Here is a table of points, one per row:
[ 1.42 -0.07  1.53  1.41  0.12  1.36  0.71  0.49  1.77  1.44  1.20  1.57 -0.45
  0.63  1.11  1.64  1.16  0.36  1.10 -0.11  1.46  1.19  0.47  0.83]
[ 1.56  1.22  0.60  0.83  0.38  0.07  1.93  1.59  0.31  0.73  0.00  0.10  1.21
  0.50  0.31  0.70  1.15  0.23  0.90  0.19 -0.05  1.25  0.63  1.43]
[ 0.55 -0.55  0.99  1.23 -0.04  1.44  1.84  0.38  0.73  0.68  0.98  1.23  1.50
  1.79  0.95  1.41  1.31  1.35 -0.13  1.05  0.31  0.69  0.61  0.70]
[ 0.82  1.41  1.14  1.78  0.98  1.42  1.45  1.03  0.58  0.62  1.94  1.39  1.29
  0.81  0.41  0.52  1.15  1.30  1.03  1.39  0.59  0.39 -0.04  1.31]
[ 0.66  1.41  0.79  0.39  2.26  0.94  0.55  0.80  0.93  1.04  0.47  0.98  0.70
  1.27  1.06  0.78  1.12 -0.35  0.64  0.78  0.90  0.96  0.51  0.71]
[ 0.43  0.03  0.09  0.09  0.20  0.45  0.00  1.42  0.22  1.38  0.28  0.58  1.50
  0.33  0.85  1.77 -0.45  0.77  1.35  1.47  0.27  1.42  1.08  1.73]
[ 1.69  0.18  1.26  1.37  1.18  0.70  0.94  0.97  0.71  1.41  1.59  0.96  0.86
  1.10 -0.24  1.50  1.36  1.53  0.91  0.66  0.46  1.83  1.58  0.72]
[ 0.85  0.25  0.19  0.95  0.10 -0.01  0.90  1.73  1.21  0.04  0.49  0.89  1.38
 -0.05  1.65  0.64  0.14  0.85  0.47  1.50  1.76 -0.05  0.13  0.76]
[-0.30  0.37  1.31  1.19  0.71  1.01 -0.09  0.55  0.22  1.70 -0.12  0.33  0.19
  0.81  0.57  0.99  1.19  0.33  1.17  0.03  0.45  0.18  1.23 -0.19]
[0.67 1.67 1.82 0.67 0.11 0.76 1.85 0.72 0.56 1.07 0.27 1.12 0.61 1.07 0.66
 0.80 0.28 1.74 0.61 0.58 0.98 1.23 0.09 0.45]
[2.01 1.20 0.48 1.74 0.24 1.10 0.38 0.61 0.66 0.33 0.72 0.73 0.89 0.50 0.57
 0.41 0.48 1.93 1.03 1.26 0.20 1.44 0.11 0.72]
[-0.07  1.36  0.03  0.25  0.17  0.83  0.87  0.88  0.93  1.12  0.87  0.88  0.97
  0.30  0.30 -0.22  1.24  0.54  1.33  0.98  0.23  1.12  1.49  0.81]
[ 0.91  0.67  1.66  0.26  1.13  1.05  0.62  0.37 -0.01  0.85  0.50  0.64  1.65
  0.45  0.41  1.18  1.46  0.85  0.25  1.36  0.59  0.69  0.71  1.60]
[ 1.38  0.79  0.72  0.25  1.33  0.03 -0.11  1.03  1.40  0.42  0.37  1.17  1.61
  0.37  1.04  1.11  0.65  0.65  1.02  0.21  1.60  1.37  1.88  1.63]
[-0.17  1.00  1.43  0.65  0.70  0.01  0.40  0.09  0.83 -0.04  0.28  0.75  0.15
  0.41 -0.08  0.04  0.24  0.50 -0.08  0.38  0.28  0.15  0.91 -0.16]
[ 1.15  0.30  1.27  0.39  1.20  0.82  1.16  1.79  1.79  0.77  1.28  0.81  0.83
  0.60 -0.41  0.85  0.71  0.51  0.29  1.33  1.50  0.04  0.49  0.79]
[ 1.37  1.72  0.35  0.71  0.85  0.00  0.08  0.52  1.20  0.99  1.88  0.37 -0.29
 -0.13  0.41  1.20  0.19  0.92  0.40  1.11  0.78  1.15  1.23  0.30]
[ 1.14  1.12  0.66  0.46  1.54 -0.05  0.68  1.79  0.10  0.51  0.54  0.38  0.90
  0.23  1.50  1.04  1.17  1.07  0.59  0.04  0.41  1.20  0.45  1.13]
[ 0.24  1.96  0.96  1.58  1.87  0.77  1.62  0.14  0.55  1.47  0.61  0.11  1.17
  0.70  0.46  1.39  0.99  0.54  0.87  0.61  1.40  0.90 -0.15  1.20]
[ 0.70  0.68  0.88 -0.26  0.79  0.13  0.36  1.56  0.43  0.21  1.37  1.00  1.17
  1.13  0.02  1.83  1.42  1.07  1.31  1.35  0.43 -0.15  0.38  0.28]
[ 0.40  0.83  0.17  1.46  1.74 -0.05  0.40  0.65  0.19  0.88  0.31  0.31  0.77
  0.18  0.31  0.54 -0.36  1.20  1.32  1.10  0.83 -0.14  0.91  1.93]
[ 0.35  0.90  0.63  0.98  0.42  1.58  1.25  0.07  0.48 -0.37  0.51  0.69  0.09
  1.30  1.24  1.03  1.40  0.12  1.51  1.60  0.72  1.27  1.28  0.67]
[ 0.57  0.17  0.15  1.40  0.73  1.28 -0.36  1.25  0.32  0.18  1.62  1.65  0.70
  0.04  1.05  0.33  1.70  0.90  0.33  0.59  0.87  1.09  0.75  1.83]
[ 0.64 -0.01  0.36  0.86  0.18  1.01  0.53 -0.13  1.77  0.89  1.17  0.47  0.07
  0.51  1.62  0.39  0.71  1.17  1.79 -0.31  1.28  1.46  0.17 -0.26]
[ 0.47  1.05  1.26  0.75  1.15  1.00  0.06  0.18  1.58  1.35  1.06  1.81  0.45
  1.97  0.23  0.13  1.59  1.65 -0.03  1.11  1.42  0.44  1.64  1.04]
[ 1.29  0.51  1.74  0.70  1.71  1.34  1.73  0.38  0.78 -0.36  1.25  1.40  0.60
  1.27  1.36  0.50  1.39  1.59  1.67  1.14  0.44  0.78  1.68  1.03]
[ 0.75  1.20  0.45  0.26  0.15  2.12  0.53  0.62  0.59  0.17  0.39  0.34  1.73
  1.15  1.49  1.18  0.61  0.49  1.12 -0.21  0.33 -0.04  0.15  1.47]
[0.43 0.55 1.15 1.14 1.04 0.76 0.69 0.72 0.15 1.42 1.36 0.86 0.90 0.19 2.09
 1.14 1.13 1.11 1.32 0.66 0.02 1.43 1.24 0.77]
[ 0.37  1.05  0.31  0.77  0.58  1.32  1.09  1.67  0.41  1.61  1.19  0.66  1.00
  1.17  0.92  1.01  0.69  0.90 -0.14  0.35  0.97  0.74  1.53  0.51]
[ 0.76  0.42  1.15 -0.43  0.72  0.29  1.46  0.96  0.70  1.68  1.32  1.53  0.68
  0.58  1.81  0.90  0.35  0.21  0.97  0.62  0.65  0.22  1.19  0.72]
[0.92 1.66 1.54 0.52 1.69 1.58 1.76 1.18 0.64 0.73 0.22 1.19 0.64 1.75 0.53
 0.46 0.40 1.42 1.38 0.67 0.81 0.88 1.98 0.94]
[ 2.06  0.76  1.01  0.97  0.43  1.21  0.77  0.09  0.60  0.11  1.03  0.08  0.42
  1.41  0.57  1.38  1.29  0.72 -0.18  0.11  1.82 -0.32  1.40  1.54]
[ 1.40  1.55  0.86  1.01  1.66  1.24  0.08 -0.03  0.14  1.62  1.45  0.91  0.99
  1.43  1.59  1.29  0.82  1.10  1.35  0.21  0.53  1.10  0.97  0.71]
[ 1.69  0.65  0.33  0.30  0.81  1.24  1.01  0.29  0.75  1.21  0.49  1.77  1.70
  0.61  0.40 -0.13  1.08  0.58  0.81  1.13  1.32  0.55  0.09 -0.04]
[ 1.69  1.33  1.71  0.32  0.29  0.98  0.38  1.65  0.98  1.37  1.37  1.36  1.59
  1.29  0.58  1.65  1.31 -0.57  0.98  1.80  1.40  1.22  0.49  1.81]
[0.89 0.71 0.89 1.80 0.60 0.50 1.05 0.07 0.39 1.66 0.49 0.59 0.43 0.04 1.12
 0.65 0.79 0.42 0.22 1.35 1.22 0.02 1.56 0.95]
[ 1.18  1.27  0.42  0.89  1.64  1.11  0.86  0.38  0.62  0.05  0.62  0.71  1.01
  0.51  1.07  0.81  1.11  0.49 -0.28  1.64  0.46  1.05  1.97 -0.25]
[ 0.95  1.78 -0.02  0.84  1.17  1.12  1.63  1.37  1.80  1.40  1.06  1.62  0.87
  0.62  1.85  1.50  0.42  0.49  0.76  1.66  1.28  1.51 -0.19  0.84]
[ 0.02 -0.15 -0.07 -0.28  0.93  0.25  0.66  0.19  1.36  0.52  0.77  0.19  1.02
  0.12  0.51  0.77  0.79  0.70 -0.01  0.53  1.07  0.60  0.56  1.48]
[0.16 1.23 1.20 1.05 1.49 1.34 1.71 0.75 1.83 1.15 1.41 1.41 0.78 1.08 1.08
 0.95 1.22 0.90 1.19 1.59 1.75 0.77 1.40 0.94]
[ 0.61  0.26 -0.03  1.04  0.57  1.13  0.41  0.61  1.58  0.10  0.06  0.88 -0.11
  1.12 -0.01  1.49  0.87  1.36  0.54  1.57  1.57  0.73  0.78  0.26]
[1.69 1.22 0.41 1.26 1.21 0.85 0.24 1.14 0.13 0.99 0.45 1.22 0.31 0.92 0.90
 1.57 2.01 0.78 1.07 0.37 0.13 0.50 0.50 0.51]
[ 0.63  0.57  1.08  0.93  1.02  1.20  1.25  1.68 -0.10  0.73  1.01  0.80  0.64
  0.59  0.95  0.74  0.43  0.72  1.10  1.14  1.01  0.64  0.67  0.47]
[ 0.41  1.23  1.27  1.59  0.58  0.76  0.08  0.63  0.30 -0.22  0.04  0.40  0.59
  1.21  0.57  0.89  0.28  1.26  1.46 -0.09  0.07  1.19  0.09  1.28]
[ 1.38  0.88  1.86  1.36  0.64 -0.08  0.51  0.72  1.28  0.75  0.81 -0.40  1.70
  1.27  1.12  1.66 -0.08  0.82  0.18  0.72  1.37  1.15  0.81 -0.39]
[1.72 0.90 0.40 1.12 0.87 1.45 1.06 1.01 1.52 1.68 1.58 1.18 0.98 0.67 1.47
 0.31 0.01 1.19 1.59 0.93 1.33 1.31 1.51 0.98]
[0.17 1.08 0.70 0.94 0.63 0.68 0.84 1.61 0.58 1.13 1.50 1.32 1.70 1.22 0.54
 0.59 1.04 0.90 1.52 0.14 1.70 1.94 0.24 0.64]
[ 0.98  0.96  0.89 -0.05 -0.03  0.78  0.46  0.43  0.45  1.32  0.91  0.26 -0.09
  1.46  1.62 -0.18  1.03  1.33 -0.24  1.79  0.32  0.34 -0.36  1.11]
[ 0.39  0.19  0.94  0.22  0.81  0.51  0.87 -0.07  0.26  1.22  1.57  0.64 -0.05
  1.51  0.60 -0.27  1.20  0.63  1.17  1.38  1.46  1.76  0.84  0.39]
[ 0.28  0.28  0.77  1.83  0.54  0.99  1.28  1.49  1.02  0.41 -0.21  0.20  1.04
  1.23  1.80 -0.29  1.01  0.91  0.98  1.43  1.00  1.38  1.17  1.42]
[ 1.74  0.77  1.23  1.08  0.70  1.99  0.39  0.98  1.53  0.95  0.81 -0.16  0.36
  0.87  0.72 -0.22  0.54  0.32  0.54  1.00  0.24  0.85  0.58  0.86]
[0.70 0.72 0.87 0.67 0.40 0.69 0.97 0.32 1.82 0.97 0.77 0.18 1.19 0.40 0.66
 2.04 1.65 2.28 1.61 1.48 0.61 0.70 0.67 1.14]
[ 0.85  0.17  0.20  0.96  1.58  0.31  1.96  1.37  1.20  0.18  1.45  1.51  1.20
  0.26  0.35  0.73  0.12 -0.15  0.92 -0.20  0.39  1.46  1.19  1.32]
[ 0.71  0.64  1.81 -0.09  0.26  1.25  0.35  1.64  1.86  0.16  0.09 -0.03  1.56
  1.22  0.21 -0.12  1.47  0.64  0.58  0.17  0.39  0.27  1.07  1.00]
[ 1.23  0.04  0.34  1.89 -0.09  0.14  0.58 -0.02  1.21  0.88  0.94  1.78  1.02
  0.59  0.34  0.70  0.04  0.14  1.06  1.67  1.15  0.87  0.70  0.38]
[ 0.07  0.51  1.25  1.93  0.66  0.21  1.04  1.27  0.71  1.17  1.08  0.36  0.69
  1.96  0.69  1.08  1.50  0.42  1.14  0.90 -0.40  0.67  0.78  0.83]
There is one direction along which these points spread out most. Take the direction at right angles to it along which they spread out most. Go by this last direction. For each point below, how far along it does it lie, from 0 to 99? The average is 50, and the first point in the table lies past the average. One standard deviation of the points above along it is 16.
[ 1.14  1.12  0.66  0.46  1.54 -0.05  0.68  1.79  0.10  0.51  0.54  0.38  0.90
  0.23  1.50  1.04  1.17  1.07  0.59  0.04  0.41  1.20  0.45  1.13] 30
[-0.07  1.36  0.03  0.25  0.17  0.83  0.87  0.88  0.93  1.12  0.87  0.88  0.97
  0.30  0.30 -0.22  1.24  0.54  1.33  0.98  0.23  1.12  1.49  0.81] 46
[ 1.29  0.51  1.74  0.70  1.71  1.34  1.73  0.38  0.78 -0.36  1.25  1.40  0.60
  1.27  1.36  0.50  1.39  1.59  1.67  1.14  0.44  0.78  1.68  1.03] 69
[ 1.23  0.04  0.34  1.89 -0.09  0.14  0.58 -0.02  1.21  0.88  0.94  1.78  1.02
  0.59  0.34  0.70  0.04  0.14  1.06  1.67  1.15  0.87  0.70  0.38] 41
[ 0.47  1.05  1.26  0.75  1.15  1.00  0.06  0.18  1.58  1.35  1.06  1.81  0.45
  1.97  0.23  0.13  1.59  1.65 -0.03  1.11  1.42  0.44  1.64  1.04] 83
[ 1.42 -0.07  1.53  1.41  0.12  1.36  0.71  0.49  1.77  1.44  1.20  1.57 -0.45
  0.63  1.11  1.64  1.16  0.36  1.10 -0.11  1.46  1.19  0.47  0.83] 57
[ 0.24  1.96  0.96  1.58  1.87  0.77  1.62  0.14  0.55  1.47  0.61  0.11  1.17
  0.70  0.46  1.39  0.99  0.54  0.87  0.61  1.40  0.90 -0.15  1.20] 46
[1.72 0.90 0.40 1.12 0.87 1.45 1.06 1.01 1.52 1.68 1.58 1.18 0.98 0.67 1.47
 0.31 0.01 1.19 1.59 0.93 1.33 1.31 1.51 0.98] 31
[1.69 1.22 0.41 1.26 1.21 0.85 0.24 1.14 0.13 0.99 0.45 1.22 0.31 0.92 0.90
 1.57 2.01 0.78 1.07 0.37 0.13 0.50 0.50 0.51] 55
[-0.17  1.00  1.43  0.65  0.70  0.01  0.40  0.09  0.83 -0.04  0.28  0.75  0.15
  0.41 -0.08  0.04  0.24  0.50 -0.08  0.38  0.28  0.15  0.91 -0.16] 76
[ 0.02 -0.15 -0.07 -0.28  0.93  0.25  0.66  0.19  1.36  0.52  0.77  0.19  1.02
  0.12  0.51  0.77  0.79  0.70 -0.01  0.53  1.07  0.60  0.56  1.48] 41
[ 1.15  0.30  1.27  0.39  1.20  0.82  1.16  1.79  1.79  0.77  1.28  0.81  0.83
  0.60 -0.41  0.85  0.71  0.51  0.29  1.33  1.50  0.04  0.49  0.79] 43
[0.17 1.08 0.70 0.94 0.63 0.68 0.84 1.61 0.58 1.13 1.50 1.32 1.70 1.22 0.54
 0.59 1.04 0.90 1.52 0.14 1.70 1.94 0.24 0.64] 31
[ 0.66  1.41  0.79  0.39  2.26  0.94  0.55  0.80  0.93  1.04  0.47  0.98  0.70
  1.27  1.06  0.78  1.12 -0.35  0.64  0.78  0.90  0.96  0.51  0.71] 49
[ 0.76  0.42  1.15 -0.43  0.72  0.29  1.46  0.96  0.70  1.68  1.32  1.53  0.68
  0.58  1.81  0.90  0.35  0.21  0.97  0.62  0.65  0.22  1.19  0.72] 35
[ 1.74  0.77  1.23  1.08  0.70  1.99  0.39  0.98  1.53  0.95  0.81 -0.16  0.36
  0.87  0.72 -0.22  0.54  0.32  0.54  1.00  0.24  0.85  0.58  0.86] 65
